[[136 111 102 120 114 106 116 134]
 [117 116 124 145 126 134 132 118]
 [117 125 151 131 141 122 134 130]
 [138 125 136 121 130 110 124 141]
 [142 121 129 111 130 100 119 147]
 [120 116 122 136 118 122 129 121]
 [115 115 127 146 129 137 133 118]]
|
[[117 125 151 131 141 122 134 130]
 [138 125 136 121 130 110 124 141]
 [142 121 129 111 130 100 119 147]
 [115 115 127 146 129 137 133 118]
 [117 116 124 145 126 134 132 118]
 [120 116 122 136 118 122 129 121]
 [136 111 102 120 114 106 116 134]]

[[129 155 123 129 115 155 128 102 140]
 [126 124 144 146 136 151 125 115 126]
 [105 133 113 144 131 135 133 105 106]
 [113 141 121 123 136 147 142 126 123]
 [130 116 146 114 155 101 100 109 136]
 [139 139 152 155 152 131 138 129 116]
 [155 135 127 102 125 152 134 140 145]
 [149 140 102 124 134 116 155 119 115]
 [102 115 155 122 155 120 140 144 135]
 [102 118 151 108 111 152 147 131 105]]
|
[[102 115 155 122 155 120 140 144 135]
 [139 139 152 155 152 131 138 129 116]
 [102 118 151 108 111 152 147 131 105]
 [130 116 146 114 155 101 100 109 136]
 [126 124 144 146 136 151 125 115 126]
 [155 135 127 102 125 152 134 140 145]
 [129 155 123 129 115 155 128 102 140]
 [113 141 121 123 136 147 142 126 123]
 [105 133 113 144 131 135 133 105 106]
 [149 140 102 124 134 116 155 119 115]]

[[150 127 145 122 122 121 145 142 144 126 122 123 145 119 147 141]
 [138 130 135 129 130 130 138 133 135 129 128 129 135 129 136 135]
 [133 139 136 138 139 138 132 136 138 138 137 138 136 134 136 139]
 [153 134 154 128 127 124 142 152 154 134 129 130 154 117 156 150]]
|
[[153 134 154 128 127 124 142 152 154 134 129 130 154 117 156 150]
 [150 127 145 122 122 121 145 142 144 126 122 123 145 119 147 141]
 [133 139 136 138 139 138 132 136 138 138 137 138 136 134 136 139]
 [138 130 135 129 130 130 138 133 135 129 128 129 135 129 136 135]]

[[144 143 143 147 149 104 114]
 [120 120 120 121 122 136 133]
 [126 126 126 125 125 132 130]]
|
[[144 143 143 147 149 104 114]
 [126 126 126 125 125 132 130]
 [120 120 120 121 122 136 133]]

[[110 140 121 119 102 140]
 [136 128 144 130 134 118]
 [137 139 145 124 115 134]
 [146 103 141 131 140 129]]
|
[[137 139 145 124 115 134]
 [136 128 144 130 134 118]
 [146 103 141 131 140 129]
 [110 140 121 119 102 140]]

[[134 149 150 102 140]
 [148 109 134 100 123]
 [123 128 145 126 132]
 [141 141 135 139 131]
 [133 145 144 131 108]
 [113 154 101 124 153]
 [131 112 137 130 108]]
|
[[134 149 150 102 140]
 [123 128 145 126 132]
 [133 145 144 131 108]
 [131 112 137 130 108]
 [141 141 135 139 131]
 [148 109 134 100 123]
 [113 154 101 124 153]]
---
[[103 113 117]
 [130 147 111]]
|
[[103 113]
 [130 147]]

[[130 119 127 124 146]
 [123 133 132 144 100]]
|
[[130 119]
 [123 133]]

[[123 116 132]
 [129 120 119]
 [107 141 124]]
|
[[123 116]
 [129 120]]

[[123 118 113 121]
 [126 154 122 130]
 [127 122 134 130]
 [126 143 126 129]
 [133 138 119 127]]
|
[[123 118]
 [126 154]]

[[142 118 117]
 [121 139 120]
 [122 140 107]]
|
[[142 118]
 [121 139]]

[[133 138 130]
 [132 155 136]]
|
[[133 138]
 [132 155]]

[[155 151 118 141 123]
 [155 130 134 123 132]
 [150 137 127 129 128]
 [148 138 129 144 124]]
|
[[155 151]
 [155 130]]

[[ 99 121]
 [113 142]
 [128 130]]
|
[[ 99 121]
 [113 142]]

[[140  99]
 [111 121]
 [113 101]]
|
[[140  99]
 [111 121]]
---
[[139 111 129 126 110 108 130 120 126 111 135 130 122 138 144]
 [131 124 104 118 130 146 127 147 113 145 115 101 145 117 115]
 [135 113 125 127 108 109 128 120 121 120 135 129 113 134 138]
 [138 146 138 151 137 124 102 111 110 127 145 134 116 142 129]]
|
[[131 124 104 118 130 146 127 147 113 145 115 101 145 117 115]
 [135 113 125 127 108 109 128 120 121 120 135 129 113 134 138]
 [139 111 129 126 110 108 130 120 126 111 135 130 122 138 144]
 [138 146 138 151 137 124 102 111 110 127 145 134 116 142 129]]

[[130 123 148]
 [125 103 143]
 [111 114 127]
 [125 105 142]
 [124 130 139]
 [121 139 129]
 [130 129 146]
 [122  99 145]
 [136 131 111]]
|
[[136 131 111]
 [111 114 127]
 [121 139 129]
 [124 130 139]
 [125 105 142]
 [125 103 143]
 [122  99 145]
 [130 129 146]
 [130 123 148]]

[[140 136 134 126 124 118 126 117 119 109 111 107]
 [137 135 133 130 130 129 129 127 128 127 130 132]
 [124 123 135 132 135 138 142 139 145 149 152 147]]
|
[[137 135 133 130 130 129 129 127 128 127 130 132]
 [140 136 134 126 124 118 126 117 119 109 111 107]
 [124 123 135 132 135 138 142 139 145 149 152 147]]

[[132 118 125 130 151 118 129 126 111 124 128 123 122 149 140 108]
 [132 123 105 120 133 125 131 145 127 109 125 118 126 144 138 137]]
|
[[132 123 105 120 133 125 131 145 127 109 125 118 126 144 138 137]
 [132 118 125 130 151 118 129 126 111 124 128 123 122 149 140 108]]

[[135 133 131 136 142 148 122 124 130 113 110 126 114 138 119 126]
 [116 137 110 117 109 114 109 134 149 108 127 134 137 118 144 127]]
|
[[116 137 110 117 109 114 109 134 149 108 127 134 137 118 144 127]
 [135 133 131 136 142 148 122 124 130 113 110 126 114 138 119 126]]

[[125 127 131 126 138  99 126 141 107 124]
 [119 127 123 127 129 108 128 129 116 125]]
|
[[119 127 123 127 129 108 128 129 116 125]
 [125 127 131 126 138  99 126 141 107 124]]

[[131 140 143 147 145 119 113 112]
 [122 131 150 133 113 145 132 133]
 [132 114 136 127 118 148 135 136]]
|
[[132 114 136 127 118 148 135 136]
 [131 140 143 147 145 119 113 112]
 [122 131 150 133 113 145 132 133]]

[[106 137 146 134 150 117 129 128 134 116 110 134 138]
 [131 117 144 118 129 109 140 109 130 118 107 119 111]]
|
[[131 117 144 118 129 109 140 109 130 118 107 119 111]
 [106 137 146 134 150 117 129 128 134 116 110 134 138]]
